A state moves one step at a time under one of 6 hidden systems, and each row is a state written as 20 numbers. Each run below is a few steps of one system.
E, path 1, 9 rows:
[[  3  -9  -9  -7   6   2   7  -5  -2   4   1   7 -20 -25   5  13 -13  -5
    0  10]
 [ -4 -17  14  -6   7   4  -5  -4 -12  -9  13  -1  -1  -4  -1  26   1  -1
  -19  -8]
 [  4   6  12   0  -3  -9 -18   6  -7  -2  23  -6  24   1 -13   7   3   2
   -8  11]
 [ -7   8  -1  11 -12  -8 -10  -5  -8   2  -1 -10   2  17   3 -18  -9  15
   -8  15]
 [  2   3 -12  -3   7   9  -7   3  20  -4 -19  -2   4  21   7 -13   9   8
   -2  -6]
 [  3  15  -7 -20  -7  -1   5  -3  25   4 -11  13  -4 -13   3  -4  -5 -10
   16  -1]
 [ -8  -5   9  -1 -13   2  20 -19  -6   7  -3   8 -15  -8   8  10  -1 -10
    0 -21]
 [ 17  -9   2  14   8   4   8   3 -11   9  16  -2  12  -5  -9  19  21  -8
    2 -15]
 [ 11  -1 -12  14   5  -7  -4   4 -19   7  15  -7  -4 -14  -6   1 -14   4
    0  28]]
D, path 2, 9 rows:
[[  3 -16   8   0  22 -13   6  -1  13  -9   2   4  12  -2  14  -3  17 -18
   12 -14]
 [  8  14  -5 -12  10 -16  12   8 -16   3  17   2  -6  -1   4 -11  -2 -12
   20  22]
 [-11  -5   5  -4   8  15  14   8 -34  -2   3  -5 -19  17   5  -1   2   7
  -11  -8]
 [  7  -3   1  -1  12  22 -13  30  -3  -1   6  -4  15  -8 -24  11  14   8
   -7  -3]
 [-16  17  13  -2 -28  -3 -13   3   4  -3  -4   0   0 -16 -20  -6 -26  11
   -3  14]
 [-22 -18  18  18  -3  -8   3 -20  18 -13 -18  -4   4   0  -1   1  10   3
   -9 -20]
 [ 17   2 -15   3  19 -22   1  -3  28  -7  -3  -1   7 -10  -7  -2  12 -10
   21  17]
 [  1   9  -9 -13   1  -9  12  -9 -13  -8  -9   2 -31  14  20 -13 -27  -6
    9   7]
 [ 11 -18   2  -4  25  22   3  18 -14  -7   1   2   4  18  14   6  14  -9
   -3 -34]]
C, path 3 (9 x 20):
[[-13  -3   4  -2 -15 -30   0 -39  17  -8   0   1 -16 -27  -7  21 -19   0
   -7  25]
 [  9 -14   9  18   5 -31  -2 -36 -15 -17  11 -12  -2  34  22  13  -8  -8
  -11  -9]
 [ 45   5 -22  30  11 -12 -18  16  -5  -4   2 -13  16  21   2 -15 -15  -6
   18   2]
 [  2  16 -17 -14  -9  27  -6  31 -22  18  -5   7 -11   8  22 -36 -30   9
    6   9]
 [ -9  -7   3 -35  10  42  -8  22   8  15   4  16  18   0  18   4  28   1
  -17 -23]
 [ -7  11   4 -19 -12  -3   7  -5  28  21  15  14  14 -47 -23  21  24  -6
    7  18]
 [-31   3  15   1 -17 -22  34 -47 -16   8  10  -5 -26   1  -4  17  17   3
  -12  11]
 [ 22 -14 -11  40  20 -15   2 -21   2 -21 -10 -26  -1  31 -21  24  20   6
   -8 -12]
 [ 26  12 -23  21  -7  -5 -23  13  -3 -17 -21 -11 -21  -1 -18 -11 -58  12
    9  20]]
U, path 4:
[[-22  -5   2  10 -21  22  -5   4 -20  12 -14   0 -16   0  14 -19 -27  21
  -19  -1]
 [  8  -5  -2  -1   0  17 -30   9  36  -4  -9   1  29  -7 -16  16  13   8
  -13 -13]
 [  5  14 -13   1 -11 -30   8 -18  23   9  -2   7  -8 -30  -1 -10 -16 -10
   24  32]
 [-21 -22  11  -7  -2  -2   9 -37  -3   2   2   5  -8  18  40   9  10  -3
  -24 -20]
 [ 38  15 -12  -3  20  -4   1   7  -1  -4  17 -11  18  30 -22  22  36  -9
   11  -6]
 [  5  13 -17  11  -8   2  17  10 -40  15  -2  -2 -34  -1   8 -26 -35   5
   14  20]
 [-11 -27  12  -2  -1  43 -28  14  -7  -2  -5   3  13   4  12  14  -6  15
  -39 -31]
 [ 22  20  -8  -1  -4 -15 -22  16  30   0  12  -1  29 -33 -39   8   1  -4
   19  29]
 [-44  -7   8   1 -22 -21  16 -37  -2  13  -5   7 -26 -16  32 -23 -20   5
   -9  24]]
U, path 5 (9 x 20):
[[ 16   2  -5   2  -9 -14  10 -29  23  -7 -16   6 -10   1   4  14  -7 -17
   13 -21]
 [ 25  -9   0  20   2 -17  10 -19 -13   3  10  -1   2  13  18   8  -3 -20
   10 -21]
 [ 22 -16  -7  24  19   0  -2  10 -30  10  21  -9  11  14  16  -3   4  -4
   -2  -1]
 [  3 -10 -11   1  21  16 -15  30 -21   8  17  -5   5  -5   8  -9  -4  12
  -12  25]
 [-18   4   2 -30   2  17 -19  19   1   1   8   6   1 -17  -4   0  -9  15
  -19  26]
 [-24  21  15 -32 -23   0  -6  -8  20  -1   0   7   2 -11 -18   8   3   7
   -8  11]
 [-15  22  11  -2 -31 -13  15 -29  18   2 -13   0  -3   8 -16   2  13   1
    6 -10]
 [  9   3  -9  26  -9  -5  18 -22  10   2 -23  -7  -9  20  -3  -2  12  -1
   11 -26]
 [ 32 -14 -24  28  17   2   4   0   0  -3 -15  -5  -9   9  11  -1  -9  -9
   12 -19]]
K, path 6, 9 rows:
[[ 17  21  -1 -28 -10   8  -2   4 -13  11  23   6   7   8  -2  17   2  -9
    0  -4]
 [  1  22  -3  -8 -20   8   9  -6 -17  19  14  -4  -4   7 -19  15  13   8
   -6   7]
 [ -5   2 -12  12 -11  14   6 -16   1  13  -9  -9 -10   3 -17  17  16  20
  -18   2]
 [  0  -3 -14  15  -6   2  -7 -19  31  -3 -26  -4  -5  -5 -11  11   0  12
   -9  -1]
 [  3  -7  -1   9  -8 -16 -12 -27  26 -10 -15   2   3   3  16   0 -17  -5
   -1  -8]
 [ 22  -6   5   6   2 -16 -17  -8   2  -8  11   0  20  15  21   2 -12 -17
    3 -14]
 [ 27  12  -7  -1   1  -6 -10  12 -16  11  23  -1  17  15  11  -9  -7  -9
   10   6]
 [  8  13 -16 -16  -2  21   2  13 -22  24  15   3  -4  10  11  -4   3   6
   -4  10]
 [ -2  12 -10 -22  -7  30   5   8   1  16  -1   6  -8  -8 -14  18  13   9
  -10   0]]
D, path 7 (9 x 20):
[[ 12   1  -6   3  16   8 -14  23   4  -6   5  -9  16   0 -24   8  14   7
   -2   7]
 [-13  19   3  -6 -23   0 -11   2   2  -4 -12  -1  -9  -1 -10 -15 -27  12
   -2  12]
 [-17 -17  13  10   2   5   2  -9  19  -9 -19   1   6   4   6  -3  15   1
   -6 -29]
 [ 15  10 -11  -4   8 -16   2   6  23   3   3   7  10 -20  -7  -6   7 -14
   26  14]
 [-10   4   2  -6  -6  -8  21 -14 -21  -1  -4   3 -31   5  17 -10 -21  -6
    5   2]
 [ 12 -24   0   6  32  16   4  13 -12  -6   6  -2   6   6   4  16  22  -6
   -6 -23]
 [ 15  20  -4 -11  -5  -1 -17  24 -11   2  19   0   8 -14 -18  -2 -21   2
    6  27]
 [-33  -7  26   7 -19   5  -3 -10 -18  -6  -7  -4  -7  13   6  -7 -12  15
  -23 -13]
 [  2 -11   1  11  19  -1  -9   8  31  -4   0  -5  31  -7 -17   6  38   3
   -1  -3]]
C, path 8, 9 rows:
[[  4  15 -13 -20  -5  11   3  -6  -7  14   7   2  -3  22  10   3  11   4
   -6   3]
 [ 16  12 -13  -8  -8  16   0  -3   8  12   0   1   2   4 -12  20  15   2
   -4  -9]
 [  0   8  -6   3 -24  10   5 -13   1  15  -4   3 -12 -16 -10  16  -8   5
   -5  -1]
 [ -4 -18   0  17  -7   5  -2 -21  -1   7  -3  -2  -3  -2   9  15   0   7
  -20 -11]
 [ 13 -14 -13  21   5  -9 -16 -10  12   1   0  -6   8  -9   5   4  -8   5
   -7  13]
 [  1   0  -9  -3   2  -9 -12  -6  -8   2   7  -2  -4   8  22 -11 -19   4
   -8  23]
 [ 13   3  -6 -15  10   5 -14   6  -3   2  14  -1  16  26  16   0   9  -1
   -7  -1]
 [ 14  24  -9 -15 -12   6  -2  11   5  16  10   5  10  -1  -9  -2   5  -2
   11   7]
 [-12  13   1 -13 -20  16  17 -10  -6  20  -2   7 -10   2   2   4  11   4
   -6  -9]]
K, path 9, 9 rows:
[[  7  -2 -20   3   4  12   1  -6  -7  13   5  -5  -9   0  -5  17   9  12
  -14  14]
 [  2   4 -15  -8  -3   9 -10  -7  16  -4 -15  -2 -13  -5 -11  14 -10  12
  -11   9]
 [ -7   4   8  -6 -17  -4 -11 -18  14 -13 -12   1  -3   7   0   8 -16   3
  -10  -9]
 [  5   0  14  10 -11 -12 -13 -10   5  -7   4  -5  20  16   1   3   1  -4
   -4 -17]
 [ 14   7  -6  16  -3 -10  -5   0   0  10   8  -6  19  16   6 -14   9  -1
    8   3]
 [ 13   1 -23  -1   8  12   4   4  -4  19   1   2  -2   8  21 -10   6   1
    2   4]
 [ 13   6 -16 -21   4  17   4   6   5   9  -2  11 -10 -11   3  13  -2  -6
    4  -3]
 [ -3  11   6 -16 -17  -1   6 -12  -2   3   6   8 -11 -15  -9  19 -10  -5
   -2   2]
 [ -6  -4  13   9 -11  -5  -1 -17 -12  -2  11  -8   1   1 -13  22   3   5
  -17  -2]]
N, path 10 (9 x 20):
[[  0 -21  -1   4   8  23  -2  14   3  -9 -25   9 -14  -9  15  -3 -22  -3
   -1 -31]
 [ 12 -16   8   1  14 -14 -13   8  23  -9   7  10  21 -32   3   4  -7 -19
   13  -2]
 [-21  -8   9  -8   6 -19  12  -7 -11  14  23   8   3 -15  28 -20   8  -7
    2  25]
 [-18  -6  15  -2  16   3  17   2 -15  -2  13 -10   7  18 -11   7  46   6
  -11  -9]
 [  5  32 -10 -15   1  -2  -1  11   3 -11  -3 -12  -8   8 -42   6   6  12
    6  25]
 [-12  14  -1 -19 -23  23   5   2 -14  -1 -21   8 -32   2   0  -2 -33   9
   -6 -11]
 [ 12 -10  18  19 -16   4  -6  -2  15 -11 -13   5  11 -17 -15  18 -14 -14
    7 -44]
 [  6  -4  -8  26  -7 -31   0 -11  18  12   0   3   7 -31  11 -23 -17  -8
   22  24]
 [-24 -32   0  14  25   2  17 -10  -9   7  -4  -1  -7   8  38 -19  22   4
  -11  -4]]
N, path 11:
[[  5  -2   1  -4  10  10  -1   6 -18   1  10  -5   5  29  13   0  13   0
   -9 -11]
 [ 19  16  -8  -8   0   9 -13  17   3   3   9  -3  16   8 -15   4   6   2
    3   3]
 [ -4  11  -8 -13 -21  17  -6   1  -1  20   1   8  -2  -6   9  -5 -12   8
   -8   7]
 [ -3  -9   8   7 -14   9  -5 -16  10   8   0   2   9  -5   0  19   8   2
  -14 -20]
 [  9   2  -9  15  -6 -22  -6 -22  13   2   3  -7   5  -6  -6   7  -3   2
    0  19]
 [ -4 -10  -8   9   6  -4   4 -14 -15   0  -3  -7 -15  19  21  -7  -7   7
  -11   4]
 [ 20  -7  -1   6  21   2 -12  12  -3 -18   0  -9   9  21  -5   8   5  -3
   -2 -15]
 [ 14  15 -10 -16   2  -2 -16  18  -1   2  10   4   8  -1   6 -14 -19  -3
    9  19]
 [-12  -3  10 -13 -11  21  -1   6 -11  17   7  11   9   1  21  -5   4  -1
  -11 -19]]
E, path 12 (9 x 20):
[[ 14  13   1  12 -20  -6 -22   1  19  -1  -7  -2  24  10  -2 -14 -13  -1
    8 -11]
 [  5   1  -9  12 -13  -1   1  -8   8  15 -13   8   2   4  32 -27 -15  -6
   11 -11]
 [  7 -13 -13  -9  18   9  15  -2   6  14  -2  13  -2   0  34  -4  15 -15
    7 -16]
 [  5   1  -6 -24  12  -1  19  -4  -9  13  22  11 -11 -18   8  16  12 -15
    7  12]
 [ -8  -1   6  -7   0   5  12  -9 -32   3  19  -6 -17   0 -13  28   7   7
  -19   9]
 [  7   5   0   8   0  10 -17  10  -8  -5   9 -15  11   8 -34  20  10  18
  -19   8]
 [  0   9  -7  14 -17  -2 -28   4  13  -4 -11  -9   7  -5 -17 -10 -24  20
   -8  21]
 [-10 -11   2  10  -7   1 -19 -11  28 -10 -28   0   7   8  18 -16 -15   8
  -10 -13]
 [  9   0   3 -10   1 -13  -4  -8  32   0  -4  13  22  -1  22 -10   7 -21
   17 -17]]

Name the system that made each run.
path 13, 2 rows:
[[ 11 -15 -10 -10  20   9  13  -6  17   7   1  10  -1 -16   6  24  27 -14
    3 -15]
 [ 12  10  -6  -7  -1 -26  13 -16   7  -5   5   2 -17 -22 -15  15 -11 -14
   18  21]]
 : K
path 14:
[[ 13 -21 -10   5  17  -5  -1 -17  12 -13  -8   0 -14 -11   3  26  -9  -7
   -5  -5]
 [ 16   1   3   3  -2 -20 -19  -5   1 -20   3  -3  -2  -6  -6   8 -35  -8
    4   9]]
 : K
path 15:
[[-13   8  12 -19 -29   3 -10 -18  44   3 -13  16  14 -21  -6  13   2  -3
   -4 -15]
 [ -8   1  21   3 -15 -37   6 -45  14   1  16   0  16   7  12  11  17 -14
   -2  -4]]
 : K
path 16 (2 x 20):
[[-11  11  11  -7  -1 -17 -33   6  31 -34 -16  -9  13   1 -24 -10 -16  13
   -4  20]
 [-24   5  20  -5  -8 -15  -6 -12   0 -16 -11  -3   7  41  28 -34  -5   2
   -4 -12]]
 : K
path 17 (2 x 20):
[[  2   3  -3 -18  -4   7  14 -12   8   2  -9  11 -16  -1   9  12   1 -11
    4 -19]
 [ 17 -11  -3   9   3   1  11  -7  -3   4   5   4  -5 -17  -4  23   1 -14
    6 -16]]
 : C
path 18:
[[ 11  -2   3 -10  30 -10  -3  31  10 -16   7   4  14 -17  -9 -10   6 -15
   24   9]
 [-29  -6  20 -18   5  -7  18   6 -17  -2   8  12 -16 -20  16 -17 -10  -9
    6   8]]
 : U
path 19, 2 rows:
[[-26 -13  28   4   2  -7   3 -14   1 -32 -10 -10 -13  -5 -31  25   4   9
  -18  -9]
 [ 13   6  23  23  -4 -21 -17   9   9 -25   3 -14  29   3 -39   5   0  -4
   11 -11]]
 : E
path 20 (2 x 20):
[[ 17 -31   4  12  12  22  -3   3   1   0  -2   8   9 -12   9  29   5 -14
   -8 -45]
 [ 16  15  -2   7 -15 -28 -10   1  16   8  15   4  16 -38 -18  -3 -18  -9
   22  31]]
 : K
path 21:
[[ -5 -14  12  24 -11 -13   0 -17  -6 -17 -17  -3 -16  -1   9  -5 -35  -3
   -1 -16]
 [ 20 -15   9   6  21   4 -11  20   2 -10   5   2  27  12  14  -4   8 -16
    9 -32]]
 : E
path 22 (2 x 20):
[[ 14 -18  15   0  13   0  -4  10 -15  -7  15   8  14   2  25   1  -8 -22
    4 -29]
 [ 11   3   4   5   8 -11  -5  19  -4  15  27   2  33 -11   1 -14  17 -10
   15  12]]
 : N
path 23 (2 x 20):
[[ 15   8  -5   2 -10  -2 -15  -9  -2   4  14  -6   9   2 -15  22  -4   4
  -12  10]
 [  0   3  -2  10 -18   0 -10 -11 -16   9   3  -6  -4  10   9  -1 -20  11
  -14   7]]
 : N
path 24, 2 rows:
[[  6  -3  -6  -1  12  13 -21   6   5 -14  -7 -10  10  30  -4   7   9  15
  -20  -7]
 [  5  27  -8  -7 -14   0  -9   6  25  -3 -20   1   6  14  -7 -21  -6   3
   15  -2]]
 : K
path 25, 2 rows:
[[-10 -10   0  13   9   7   3  17  11 -14 -33   2 -11  -6   7 -31 -17   1
   13 -16]
 [ -6 -13  19   1   1   1   1  14   6  -3  -6  15   9 -21  18 -17 -12 -17
   16 -25]]
 : K
path 26:
[[ 23   8 -19   1   4  20   1  23   1  11  -7   3  -1  -2  -3  -5  -3  -2
   14  -9]
 [-12  -1  -2 -14  -8  26   6  11  -9  16  -1  12 -12 -22   4   2  -8   5
   -7  -2]]
 : C
path 27, 2 rows:
[[ 11  23   8 -19   8 -26   0   1   6 -28   3  -5   0  18 -18   1  -1 -13
   19   5]
 [  2  11   6  10  -8  -4  17  -1 -35  -3  -2  -9 -18  30   2 -15 -10   0
    8 -13]]
 : K
path 28, 2 rows:
[[ 13   5   7   5 -14   2 -11  -1  -3  -8   0  -2   3  -1 -16  16 -16  -2
   -3 -13]
 [ -3  -5   9  20 -21   0  -7  -4  -4   8  -2   1   8  -6   7  -9 -16   1
   -3 -11]]
 : C
path 29:
[[  5   5  -6 -13   1  -9  -7 -12   8 -11   3  -1 -12 -14 -16  25 -12   2
   -7  21]
 [ -6  -5  15   3  -9  -7   4 -13 -26  -6   6  -1 -16   3   7   8 -25  -3
   -9  -5]]
 : N
path 30 (2 x 20):
[[-22  -1   1 -21  22   5  15   4  -5  -5   6  -4 -13  -5 -17  11  30  10
  -10  21]
 [ -4  11  14 -13   3  -9  -1  -6  -1 -26   4 -11  -7   5 -40  30   8   5
   -8   6]]
 : C
path 31:
[[-27  -1   7 -12  -6  31 -14  11 -10  -6  -9  -7 -11   4 -19  10  -2  30
  -35   3]
 [-12  -3  20  -5 -15  -3 -32 -10  34 -18  -6   0  25  -9 -19  20  -2   9
  -21  -6]]
 : C
path 32:
[[ -8 -12   3  20  -7  16  -9  15  13  -3 -27   3   1 -20  -6 -13 -16   7
    2 -18]
 [-10 -16   5   3   7 -13 -11  -6  35 -10 -14   8   9 -26  11  -9  -8  -5
    4   4]]
 : N
path 33:
[[ 16   0 -19  -5  10  28 -20  25   4  10   0   0  14   6   6  -3   2   9
   -9  -1]
 [-10  12  -3 -27 -16  16 -10   7   8  17   8  13   5 -22   1   1  -6   5
   -8  16]]
 : C
path 34, 2 rows:
[[  4  -2  -9  18  -2  14 -10   9  -3  -1 -16  -8   0  18   1 -14  -7  13
   -5 -10]
 [  5   0 -12  -6   6  10 -11  15  24   3 -12   8   8 -12   8 -14  -5   0
    9   1]]
 : E
path 35:
[[ -3  -6  16 -14  14  -9  -3  -4  -8 -10  24  -2  10   2  -4  18  15  -6
   -9   5]
 [ -3  21   8  -8  -8 -10   3   2 -21   0  18  -7   1  12 -16  -2   3   3
    2  16]]
 : N
path 36 (2 x 20):
[[ 14   4 -12  -9   7  24  -4   6 -13  18  18  -5  15  31   8  11  32   6
  -16  -9]
 [ 22  21 -21 -14 -11  18 -20   6   4  16  12  -3   9   4 -17  21   3  12
  -12  17]]
 : N
